In the data rows, 128 means zero.
Here are some points:
[116, 154, 127, 120, 115, 152, 90, 136, 137, 181, 104, 169, 142, 143, 138, 132, 143, 131, 146, 156, 148, 124, 117, 112, 103, 116, 117, 90]
[117, 129, 120, 110, 133, 124, 100, 142, 153, 145, 120, 160, 139, 150, 138, 125, 143, 143, 145, 152, 150, 146, 123, 118, 122, 123, 155, 124]
[98, 124, 97, 141, 125, 117, 137, 119, 146, 113, 148, 159, 121, 131, 135, 109, 130, 126, 129, 146, 143, 131, 126, 140, 106, 127, 125, 148]
[97, 105, 64, 151, 164, 99, 191, 132, 159, 46, 150, 95, 101, 143, 163, 106, 111, 139, 110, 140, 117, 58, 131, 157, 142, 95, 141, 153]
[96, 113, 116, 126, 91, 161, 111, 134, 134, 158, 145, 146, 170, 135, 133, 125, 138, 113, 132, 150, 155, 147, 105, 112, 99, 123, 108, 139]
[127, 142, 118, 116, 152, 133, 144, 134, 134, 115, 123, 127, 137, 91, 121, 138, 136, 132, 121, 134, 147, 130, 131, 145, 123, 126, 133, 125]
[90, 108, 89, 141, 119, 112, 137, 146, 124, 82, 164, 129, 105, 132, 183, 103, 102, 129, 122, 149, 144, 100, 129, 140, 108, 94, 152, 150]
[190, 156, 173, 112, 112, 157, 88, 115, 118, 208, 93, 153, 142, 105, 70, 195, 112, 116, 142, 87, 93, 165, 139, 111, 154, 193, 107, 88]
[134, 134, 133, 120, 139, 116, 118, 123, 109, 105, 130, 125, 129, 158, 105, 130, 129, 130, 127, 126, 131, 131, 142, 139, 137, 133, 133, 128]
[186, 178, 155, 106, 111, 157, 95, 110, 112, 207, 77, 144, 158, 118, 77, 189, 107, 103, 148, 104, 109, 169, 161, 71, 130, 191, 121, 115]
[179, 135, 147, 128, 134, 137, 114, 130, 119, 135, 118, 132, 132, 106, 105, 140, 102, 117, 114, 111, 109, 116, 129, 140, 164, 155, 147, 147]
[166, 157, 164, 110, 129, 155, 102, 104, 134, 159, 96, 130, 145, 114, 72, 161, 116, 124, 130, 98, 115, 161, 132, 119, 127, 166, 122, 98]
[134, 126, 118, 165, 144, 120, 169, 133, 128, 78, 128, 94, 119, 124, 145, 137, 122, 114, 131, 120, 113, 91, 158, 124, 116, 117, 141, 154]
[141, 131, 138, 136, 133, 119, 124, 127, 127, 129, 130, 139, 165, 129, 109, 128, 123, 121, 131, 110, 117, 120, 125, 165, 147, 137, 122, 133]
[130, 127, 139, 158, 146, 118, 137, 127, 105, 105, 129, 120, 134, 121, 107, 118, 126, 121, 135, 167, 67, 100, 146, 134, 175, 125, 131, 156]
[101, 119, 105, 151, 139, 113, 144, 140, 104, 93, 135, 130, 128, 125, 154, 92, 137, 133, 101, 146, 174, 103, 114, 111, 108, 108, 117, 108]
[178, 152, 170, 125, 116, 167, 86, 123, 112, 197, 98, 118, 153, 103, 70, 185, 117, 125, 177, 90, 108, 173, 133, 120, 155, 190, 123, 120]
[101, 131, 124, 120, 127, 96, 135, 135, 139, 114, 137, 125, 120, 130, 126, 122, 137, 141, 135, 145, 139, 116, 133, 151, 129, 143, 130, 112]
[117, 73, 106, 149, 152, 94, 137, 135, 106, 45, 145, 92, 122, 145, 147, 97, 119, 124, 133, 137, 120, 68, 136, 130, 137, 90, 132, 172]
[151, 147, 164, 110, 107, 166, 87, 101, 140, 202, 95, 145, 149, 122, 86, 172, 84, 111, 141, 105, 113, 165, 125, 137, 160, 164, 119, 100]
[255, 147, 183, 122, 104, 184, 117, 133, 123, 196, 83, 152, 152, 109, 78, 178, 94, 64, 141, 124, 118, 170, 123, 108, 183, 183, 109, 94]
[167, 158, 168, 113, 124, 167, 98, 110, 117, 179, 100, 151, 126, 110, 84, 161, 118, 126, 144, 108, 135, 144, 123, 88, 159, 173, 117, 86]
[171, 134, 148, 108, 127, 161, 94, 118, 115, 135, 92, 137, 147, 103, 85, 165, 130, 123, 135, 0, 101, 160, 137, 119, 164, 142, 123, 119]
18 more points follow, each with its number after it:
[188, 148, 166, 114, 122, 145, 113, 123, 131, 178, 119, 130, 184, 107, 73, 132, 111, 124, 143, 103, 104, 156, 130, 116, 148, 183, 118, 98] 0
[136, 125, 158, 133, 147, 122, 128, 112, 103, 134, 121, 119, 135, 125, 111, 132, 121, 130, 136, 118, 135, 112, 136, 146, 143, 132, 123, 168] 1
[129, 132, 150, 124, 129, 130, 126, 121, 138, 146, 127, 135, 112, 107, 132, 146, 129, 128, 142, 126, 133, 159, 121, 128, 140, 141, 113, 129] 2
[111, 131, 157, 95, 103, 147, 94, 139, 141, 178, 85, 143, 119, 130, 108, 135, 144, 142, 136, 147, 150, 180, 128, 105, 105, 124, 121, 113] 3
[146, 127, 109, 127, 94, 126, 127, 107, 168, 175, 129, 159, 131, 155, 140, 127, 127, 145, 88, 160, 141, 168, 99, 123, 97, 126, 140, 126] 4
[156, 157, 158, 126, 111, 148, 104, 119, 126, 166, 114, 123, 138, 123, 89, 144, 121, 125, 134, 140, 120, 157, 125, 115, 158, 167, 122, 112] 5
[105, 151, 142, 108, 117, 134, 91, 125, 155, 194, 104, 170, 125, 137, 146, 139, 130, 130, 138, 142, 151, 177, 109, 93, 110, 135, 124, 108] 6
[151, 119, 167, 123, 137, 142, 131, 122, 120, 128, 114, 102, 135, 106, 104, 137, 112, 126, 130, 113, 136, 121, 121, 126, 158, 144, 112, 125] 7
[92, 119, 95, 127, 117, 113, 147, 144, 146, 104, 134, 137, 116, 131, 149, 83, 150, 127, 78, 144, 139, 131, 118, 140, 107, 84, 149, 150] 8
[157, 152, 149, 143, 135, 158, 122, 110, 135, 132, 180, 107, 145, 97, 78, 137, 106, 151, 125, 75, 103, 141, 128, 129, 160, 186, 152, 122] 9
[108, 118, 116, 121, 153, 128, 155, 157, 129, 78, 133, 92, 125, 132, 141, 114, 145, 125, 110, 107, 102, 68, 136, 149, 141, 116, 145, 164] 10
[89, 140, 148, 112, 106, 155, 112, 98, 108, 198, 110, 157, 134, 135, 121, 149, 139, 149, 136, 127, 144, 162, 127, 96, 124, 143, 129, 111] 11
[122, 146, 135, 97, 120, 114, 126, 124, 133, 163, 149, 145, 124, 126, 105, 150, 137, 120, 140, 146, 128, 145, 134, 135, 135, 144, 129, 122] 12
[125, 150, 129, 104, 75, 153, 101, 116, 166, 207, 140, 171, 131, 126, 120, 123, 156, 129, 151, 129, 162, 178, 117, 130, 111, 135, 127, 98] 13
[115, 98, 110, 130, 136, 110, 142, 141, 157, 85, 151, 110, 109, 134, 143, 97, 123, 138, 132, 140, 119, 118, 120, 148, 117, 87, 125, 108] 14
[93, 91, 95, 116, 107, 96, 122, 122, 135, 139, 146, 157, 112, 152, 188, 106, 150, 135, 122, 163, 148, 129, 114, 125, 70, 110, 146, 134] 15
[132, 145, 132, 123, 103, 154, 109, 118, 150, 158, 111, 153, 131, 126, 115, 130, 126, 136, 140, 124, 155, 165, 121, 90, 113, 139, 127, 100] 16
[71, 93, 79, 166, 127, 83, 185, 142, 118, 45, 186, 109, 84, 158, 190, 81, 142, 126, 95, 168, 145, 76, 119, 162, 92, 96, 117, 172] 17
Which three of these numbered points are nearest to each point below, looking only along the 2 directions in which the first points spread most? Their numbers follow each, nearest first.
[118, 186, 137, 122, 107, 145, 100, 127, 126, 167, 123, 150, 127, 150, 113, 135, 137, 138, 133, 137, 139, 162, 133, 96, 123, 153, 122, 87] > 16 11 3
[115, 119, 117, 122, 114, 113, 112, 132, 147, 146, 133, 149, 138, 145, 132, 133, 143, 153, 142, 144, 149, 146, 122, 121, 98, 113, 134, 121] > 4 12 16
[156, 132, 180, 113, 108, 155, 90, 84, 137, 194, 77, 139, 144, 92, 64, 159, 102, 112, 140, 100, 109, 168, 147, 94, 163, 197, 118, 97] > 0 5 9
[93, 126, 106, 106, 150, 117, 126, 137, 131, 97, 140, 132, 129, 145, 169, 85, 141, 150, 117, 161, 164, 122, 109, 143, 92, 83, 132, 147] > 8 15 14
[51, 114, 76, 150, 178, 47, 205, 161, 150, 0, 175, 100, 93, 173, 242, 42, 161, 154, 109, 183, 148, 48, 120, 161, 87, 8, 144, 185] > 17 8 14
[140, 129, 154, 106, 107, 161, 79, 128, 142, 193, 98, 170, 119, 136, 115, 165, 143, 125, 131, 143, 147, 158, 102, 109, 120, 125, 135, 82] > 11 3 13
[129, 111, 123, 120, 118, 115, 164, 122, 126, 153, 106, 129, 132, 134, 131, 136, 119, 116, 137, 107, 141, 126, 137, 107, 104, 134, 138, 136] > 2 12 1
[145, 112, 148, 153, 114, 151, 101, 126, 117, 152, 120, 130, 135, 108, 98, 161, 133, 125, 128, 111, 102, 145, 129, 118, 146, 154, 94, 118] > 5 7 9
[142, 150, 173, 91, 95, 145, 91, 111, 129, 180, 100, 153, 137, 142, 132, 175, 164, 132, 134, 146, 137, 169, 144, 108, 95, 149, 129, 100] > 11 3 16
[158, 138, 158, 120, 116, 153, 121, 132, 104, 187, 104, 106, 137, 104, 79, 138, 112, 157, 131, 90, 86, 147, 121, 135, 189, 175, 122, 110] > 0 9 5
